Each path below is one point turned by a fixed rotation once a step. After each direction that follows a path, write how fast that rotation turns it, in degrees per step (0 if it stays still).
Each turn is a multiple of 5 degrees from 10 to 175, or 0.
Each row of a path follows its step; steps can be skipped.
Path 1:
step 9: [1 25 20 34 13 -11 0 -6 23 3 -1 4 5 9 9 3 -7 -1 -6 -10 23 0 -10 12 -17 -4 -14 -13 18 0 -27 -12 -31 2 -7 11 -8 1 7 9 2 -23 -2 5 -11 -9 -4 10 2 7 21 -31 -5 3 -9 20 1 -8 -13 4 -7 -9 4 12]
step 19: [9 15 -21 8 -2 1 -16 0 0 -8 8 11 21 21 -6 4 12 15 -3 18 -1 7 1 0 -7 15 10 1 -9 -21 -24 0 9 -16 -6 16 11 9 -9 -9 5 -1 8 -1 -4 -24 -10 0 -23 1 23 -7 8 12 29 2 -9 5 11 -25 8 -22 34 -8]
step 22: [-10 5 11 12 5 -17 15 -14 10 5 5 18 -8 23 19 2 4 1 -23 3 3 2 21 16 -2 12 10 -13 5 -2 -2 -22 -15 0 -29 -17 24 1 -20 19 -4 -5 11 20 -5 -20 -12 -15 -13 -7 -11 -2 -6 -2 -12 1 -35 -13 -7 -1 -5 7 8 -9]
step 24: [-1 4 -2 -17 5 -6 7 12 4 0 2 18 -4 28 7 1 10 -1 -12 -14 -3 18 0 -20 -5 -12 3 22 -13 -22 -12 4 -16 1 -7 -21 4 24 -6 -9 -4 -22 -9 9 -16 -7 -14 -18 -4 5 24 -1 30 17 -1 11 -19 9 -10 3 -3 8 27 -16]
step 33: [15 3 6 -4 2 -7 -5 15 -3 1 6 28 -2 -6 22 -5 10 6 -23 4 6 -7 -2 -9 9 16 20 12 -25 -19 2 -8 -9 2 -12 -10 -2 21 -20 12 -1 -17 -13 8 3 -9 3 5 0 -14 -17 -4 13 -12 21 32 -17 -21 -2 0 -2 -12 28 -11]
step 35: [3 0 -17 13 14 -19 -8 14 25 3 2 16 8 14 8 -8 -11 14 7 1 12 -9 10 21 7 -17 27 8 -11 -18 -11 -29 -17 5 -8 10 -13 4 -11 5 -14 -25 10 10 -5 -17 -23 -7 -4 4 19 -8 20 19 3 3 9 0 11 -12 7 -5 14 -2]
step 37: [-9 3 -26 3 -14 8 -3 -15 11 -25 4 -7 9 15 15 -2 5 -3 9 9 9 11 3 4 -11 13 4 3 -18 -12 3 -23 -8 4 -5 4 -8 21 -4 -17 10 -27 -21 5 -16 -8 -4 8 6 17 -16 -5 2 -6 26 13 -14 -6 13 -14 -11 -12 42 4]
step 38: [-6 -20 12 1 8 -16 8 -5 12 8 -11 18 0 8 1 2 10 -5 -15 -5 -13 20 -12 -1 5 38 -6 8 -8 -1 -11 -2 -8 2 -38 8 8 23 -25 13 18 -4 12 -18 -13 -7 -2 -13 -21 4 18 -25 -7 0 5 15 -10 -13 -5 -11 1 -3 6 4]
Directions:
[1 -1 -6 0 7 -4 2 3 -1 3 -3 1 -3 5 -7 -4 1 5 1 -2 -5 0 1 -3 2 1 -2 -5 3 1 2 0 2 -1 3 1 -1 -1 -9 -3 0 -2 0 1 1 1 -2 5 -2 3 8 -5 1 1 -1 -1 3 1 1 3 5 1 1 3]
95
[-2 -1 -5 -1 -1 5 3 0 2 1 3 -2 1 1 -4 -1 -1 1 2 -4 -4 2 0 -4 -1 -8 5 -1 -3 -2 -2 0 4 -3 -3 3 -5 -1 1 4 -5 -2 1 -2 -4 1 -7 -3 -5 4 -1 5 1 -3 -5 -3 -1 3 -1 -3 -6 -1 3 -2]
60
[-2 5 -3 -1 2 -2 0 9 3 -2 5 3 1 -2 -2 -2 0 2 1 3 3 -7 -3 3 -1 0 0 -2 -1 4 -4 2 4 2 -1 4 -4 -1 0 -4 1 -5 1 -3 -4 1 4 3 -6 -2 -5 3 -2 -2 5 0 1 -3 -5 -2 5 1 0 -1]
175
[0 -1 -2 4 4 0 1 1 2 -1 0 5 1 -1 2 1 3 0 -4 -1 4 -5 9 0 -5 -6 0 -3 7 0 3 -5 -5 0 1 0 -6 -1 1 -2 -1 3 5 -2 1 1 6 -3 1 0 -1 1 1 -2 -8 0 -2 -3 4 -2 1 0 2 3]
55
[-2 -3 0 0 -3 5 4 -4 2 -1 -2 5 -2 -3 -1 2 7 5 -3 -3 -1 -6 -3 -2 4 1 2 1 -4 3 3 8 0 1 -2 1 -2 2 1 -2 3 0 -4 -5 3 5 2 -6 3 2 5 1 3 2 2 4 0 1 0 -3 2 0 4 -1]
80
[3 -1 0 1 -2 2 1 7 -5 0 -3 0 4 -2 2 2 2 0 5 0 3 0 -3 -1 -3 2 -2 1 0 1 -1 2 4 -7 -4 1 5 -3 -5 -4 2 7 6 -4 -1 -4 3 -4 -2 4 3 -2 -1 -1 -4 1 7 -3 -1 1 -3 -5 1 -2]
170
